In the rows, zero is written as 128.
One turn sends every row of this set to another row. A few are shown first. Where does it send the rows asked after them?
k736: [110 124 126 120 140 126 136 180 163 112 112 121  97 130]
k251: [119 111  78 127 118 115 140 163 154 137 115 122 109 118]
k16: [ 97 139 145  95 142  99 119 136 163 107 134 143 130 115]
k27: [138 141 100  90 159 158 114 115  89 136 147 150  75 126]
k704: [124 109  84 132 115 102 130 162 149 134 121 118 106 120]
k556: [106 136 102  85 191 132 137 113 108 147 150 153  98 112]
k988: [ 91 141 126  75 132 118 133 142 158 105 126 140 125 103]
k113: [112 122 133 125 141 119 132 178 163 111 116 119  98 133]
k830: [151 155 113 118 173 133 103 106  96 131 143 159  95 143]
k574: [ 96 139 129  75 123 104 120 142 147  98 129 134 119 101]
k392: [136 137 103 103 121 139 113 139 115 122 124 119 158 159]
k817: [142 139 112 104 161 140 102 110  88 136 154 150  75 133]
k662: [110 135  97  80 177 126 131 115  96 140 151 144  89 105]
k928: [136 141 114 108 181 159 118 111 110 148 148 164  90 142]
k950: [111 134 112  96 194 120 130 109 112 149 155 153 102 118]
k382: [151 156 102 104 158 136 102 110  85 124 140 151  86 133]
k43: [115 133 132 126 114 140 147 123 157 127 145 161  85 159]
k605: [134 137 103 104 125 142 115 139 117 123 123 121 160 160]
k124: [113 133 105  88 177 110 120 111  92 138 156 141  89 109]
k896: [145 121 106 146 139 101 105 113 116 115 141 128 122  98]
k721: [141 160  96 100 174 163 125 113 103 134 131 164  97 135]
k271: [119 110  83 132 128 119 145 164 164 143 116 128 115 123]
k814: [142 138 121 113 174 142 104 108 102 142 155 158  84 142]
k367: [119 131 135 128 103 126 133 121 146 121 151 153  77 157]
k493: [128 127  93 137 167 151 145 120 150 132 122 150 142 100]
k290: [134 142 102  94 171 170 124 115 102 143 143 160  83 130]
k939: [119 132 125 116  92 130 134 124 134 115 147 146  68 145]
k927: [136 137 105 105 126 141 114 138 118 123 125 121 161 161]
k484: [137 124  81 118 124 124 118 124 107 108 130 122 112  79]
k923: [134 136 102 101 123 143 113 140 116 123 123 120 158 158]
k246: [124 110  92 142 130 108 137 159 165 143 121 128 117 129]
k159: [145 157 110 114 182 150 117 107 108 137 138 166 102 145]
k803: [112 133 115 106  95 147 148 130 140 117 140 149  72 142]
k948: [109 134 121 112 107 155 155 128 154 123 137 159  81 151]
k397: [ 91 141 135  87 144 115 132 139 168 110 129 147 133 114]
k91: [128 128  72 113 142 155 144 127 128 119 118 136 125  81]
k343: [144 157  91  94 160 154 117 114  89 127 134 154  87 127]
k7: [113 122 125 115 132 118 128 181 153 105 116 113  91 126]
k278: [101 137 140  90 130  93 113 137 151 101 136 136 123 110]
k178: [115 131 115  99 187 107 120 108 100 143 160 147  96 116]
k989: [115 122 132 124 136 112 126 178 156 108 119 116  93 131]
k972: [125 108  93 141 122  97 128 159 155 140 125 122 110 127]
k785: [109 124 122 113 134 126 135 181 158 108 113 116  93 127]
k519: [138 122 113 157 165 117 119 111 144 129 138 145 140 110]
k676: [137 136 105 105 123 139 112 138 116 124 125 120 160 160]

k397 moves to k278
k830 moves to k343
Now these:
k178 moves to k662
k493 moves to k896
k928 moves to k817
k927 moves to k392
k972 moves to k251
k43 moves to k939
k989 moves to k785

One turn sends every row of this set to another row. A few are shown first. Where does it send the rows asked after them?
k796: [ 87 146 136 165 111 118 143  99 133 134 157 127 119 137 125  89]
k982: [183 141 125 147 130 127 114 112 150 174 151 130 137 100  98 140]
k898: [121 134 179 162 137 110 151 124 155  94 139 118 126 122 119 131]
k604: [142 157 132 129  99 169  91 125 138 143 125 101 132 154 123 118]
k992: [136 108 114 141 128 154 157 130 117 138 146  72 164 124 122 135]
k831: [106 137  94 160 124 126 108 148 145 146 144 108 170  95 107 114]
k872: [128 149 166 159 118 119 145 141 107 121 137 114  96 115 109 116]
k437: [110 182 132 139 120 114 140 122 120 131 144 100 124 133 141  93]
k118: [110 130  98 160 120 129  98 137 135 158 132 101 178 105 110 106]
k991: [155 104 168 157 136 121 146 101 107 126 134 124 134 118 103  79]
k428: [169 124 167 162 156 102 154 105 145 134 147 101 141 121 117 104]
k887: [140  89 118 164 101 132 120 145 163 131 145 141 126 120 103 142]
k370: [159 138 126 149 131 130  92  89 159 182 151 134 141 110 109 125]
k813: [158 105 119 123  90 136 116 144 140 105 125 134 127 112  99 128]
k356: [153 182 144 137 143 111 144  97 150 117 134 132 133 130  98 110]
k10: [148 105 129 145 168 139 150 136 140 137 103 105 158 141 121 129]
k637: [161 119 120 135  98 142 118 135 151 114 137 146 153 105 115 165]
k922: [151 127 165 173 149 126 149 111 109 143 151 109 170 108 149 123]
k121: [125 103 130 125 100 118 111  91 180 127 144  99 146 133 108  93]
k347: [126 104 134 123 105 132  99  83 169 131 160 103 147 120 111  92]
k799: [113 125 108 158 133 139  84 135 139 157 138 104 162 106 104  92]
k345: [145 113 144 123 134 144  84  99 130 140 113 141 171 111 135 102]
k958: [177 134 128 150 124 123 108  94 158 182 143 124 142 115  99 132]
k526: [132 162 148 141 109 154 140 104  91 110 153 107 164 114 128 116]
k224: [133 131 104 148 106 130 112 152 163 124 125 154 131 120 111 149]
k57: [116  93 131 129 110 114 120 100 185 118 148 115 140 124 113  96]
k577: [128  92 110 141  81 132 116 138 127 126 137 150 132 102 120 132]
k889: [107 161 149 148 131 101 147 133 123  99 131 122 144  91 119 126]
k792: [126 139 148 199 158 135 143 122 138 135 150 123 173 122 117 127]
k172: [113 129 113 135 111 150 156 105 136 154 152 102 133 148 147 146]
k277: [147  98 150 135 123 141  99 101 127 144 106 139 178 120 144 114]
k955: [152 155 138 121 100 171  99 130 131 134 135 112 116 146 125 123]
k165: [114 135 177 169 125 121 146 121 113 127 139 142 123 113 144 139]
k750: [140  89 153 133 124 149 105 114 123 130 113 148 163 119 151 113]
k593: [143 153 137 133 118 175  80 119 151 137 140 101 141 145 117 117]
k463: [151 113 113 127 147 110 155 117 126 165 107 123 117 130 112 109]
k765: [127 140 104  99 123 110 160  90 146 140 127 120 135 130 130 126]
k626: [106 156 140 159 129 126 141 120 102 134 149 106 167 113 163 114]
k292: [146 140 166 158 121 108 158 118 114 119 159 110 131  83 106 137]
k819: [143 152 156 137 138 101 147 109 149 124 138 102 108 144 121  84]

k604 moves to k121
k224 moves to k813
k831 moves to k955
Now these:
k356 moves to k991
k765 moves to k463
k347 moves to k370
k819 moves to k428
k889 moves to k872

One turn sends every row of this set to another row. A few are shown first. Where does it send the rows asked after them?
k393: [144  99  63  89 168 143 144 150  81 166 150 179 148 144 183 122 117 157
 149 133 104 153 129]
k73: [117  73  98  81 122 123 123 147 129 144 170 109 143 148 143 139 142 137
 161 139 107 120 193]
k94: [167 108 152 112 108 127 142 164 108 167 158 162 148 150 112 118 144 128
 158 127  88 131 154]
k90: [ 82 129 137 130 153 153 146 144 113 132 152 134 145 147 132 180 110 146
 161 143 112 166 136]
k373: [154 113 114 141  91 131 123 131 102 156 151 173 121 135 143 123 159 160
 177 137 120 169 176]
k442: [160 110  72 139 147 199 128 184 121 148 131 143 143 155 159 129 131 148
 163 139 127 132 167]
k457: [121  67 109  79 138 142 141 140 104 109 134 147 182 134 122 135 136 176
 136 131  91 151 131]
k360: [102 105 116 125 135 153 138 201 111 124 153 148 125  93 144 144  98 132
 132 153 132 149 155]
k829: [102  83  88 133 146 126 127 171 117 186 136 132 128 138 154 161 100 156
 154 151 122 141 122]
k778: [143 103  93  81 133 135 168 174 112 131 174 165 158  93 130 139 114 122
 153  95  95 138 166]
k141: [143  97 120 124 119 150 120 130  72 155 142 173 165 137 142  85 139 116
 149 142 111 166 133]
k911: [127 107 100 150 182 179 134 158 110 142 154 155 157 118 100 126 136 129
 157  95 132 146 167]
k252: [114 132 103  96 137 149 179 110 110 152 181 149 127 132 171 155 154 149
 182 126 114 152 169]
k518: [140 112 112 125 149 180 170 152 117 174 133 108 147 129 128 144 172 155
 165 120 140 135 128]
k702: [ 96 103 104  88 162 143 109 149 109 133 166 179 125 128 151 116 169 176
 133 153 126 152 172]

k393 moves to k252
k702 moves to k73
Now these:
k442 moves to k518
k829 moves to k90
k94 moves to k141

One turn sends every row of this set to another row. A few are shown first. Where does it send the rows asked after them?
k330: [105 111 130 103 103  88 108 116 134 142 118 169 103  94 132 146 101 142]
k682: [119 141 131 107 144 125 148 132  86  96 130  85  81 118 112 142 124 145]
k904: [126 104 147  95 128 131 148 111 100 151  96 150 122 127 118 130  84 161]
k848: [134 141 121  80 117 104 108 129 121 110  93 114 109 118 129 162 164 136]
k720: [118 142  96 132 140 102 131 108 145 159 151 157 102 152 136 132 115 117]
k966: [157 134 123 126 142 143 135 109  87 116 156 162 116 142  84 132 113 104]
k680: [119 104 135 106 101  95 105 109 131 148 113 160 109  93 128 155  96 150]
k795: [161 138 126 129 136 136 135 122  95 115 161 169 125 134  90 133 116 107]
k327: [126  96 138 127 186 120 115  89  70 139 116 139 114 124 133 150 152 127]
k191: [161 142 117 125 131 141 140 108  86 116 162 161 118 149 101 134 116 110]
k531: [ 98 119 121 106 164 109  99 132 118 146 138 162 130 132 139 171 172 151]
k77: [133 144 117  82 124 103 123 129 138  94 116 103 107 120 121 150 158 136]
k837: [110 109 128 110 174 108 105 122 120 153 142 156 123 135 141 174 168 158]
k491: [131 156  88 120 134 106 120 108 136 141 164 146 110 151 132 141 109 106]
k651: [126 103 122 135 187 124 109  89  75 124 126 118 125 119 122 144 141 115]
k362: [136 114 149  72 130 129 160 108 104 133 115 145 122 136 118 129  83 155]
k532: [117 140 136  93 156 130 144 134  81 101 127  93  79 123 103 145 115 144]
k301: [114  99 129 107 101  92 108 117 125 134 118 169  90  93 125 148  99 148]
k488: [110 149 132  94 152 125 142 129  83 106 138  94  76 109 107 150 121 150]
k587: [ 97 116 133 114 163 119 100 133 111 148 144 159 126 144 133 175 167 153]

k587 moves to k795
k532 moves to k531
Now these:
k191 moves to k680
k77 moves to k327
k651 moves to k720

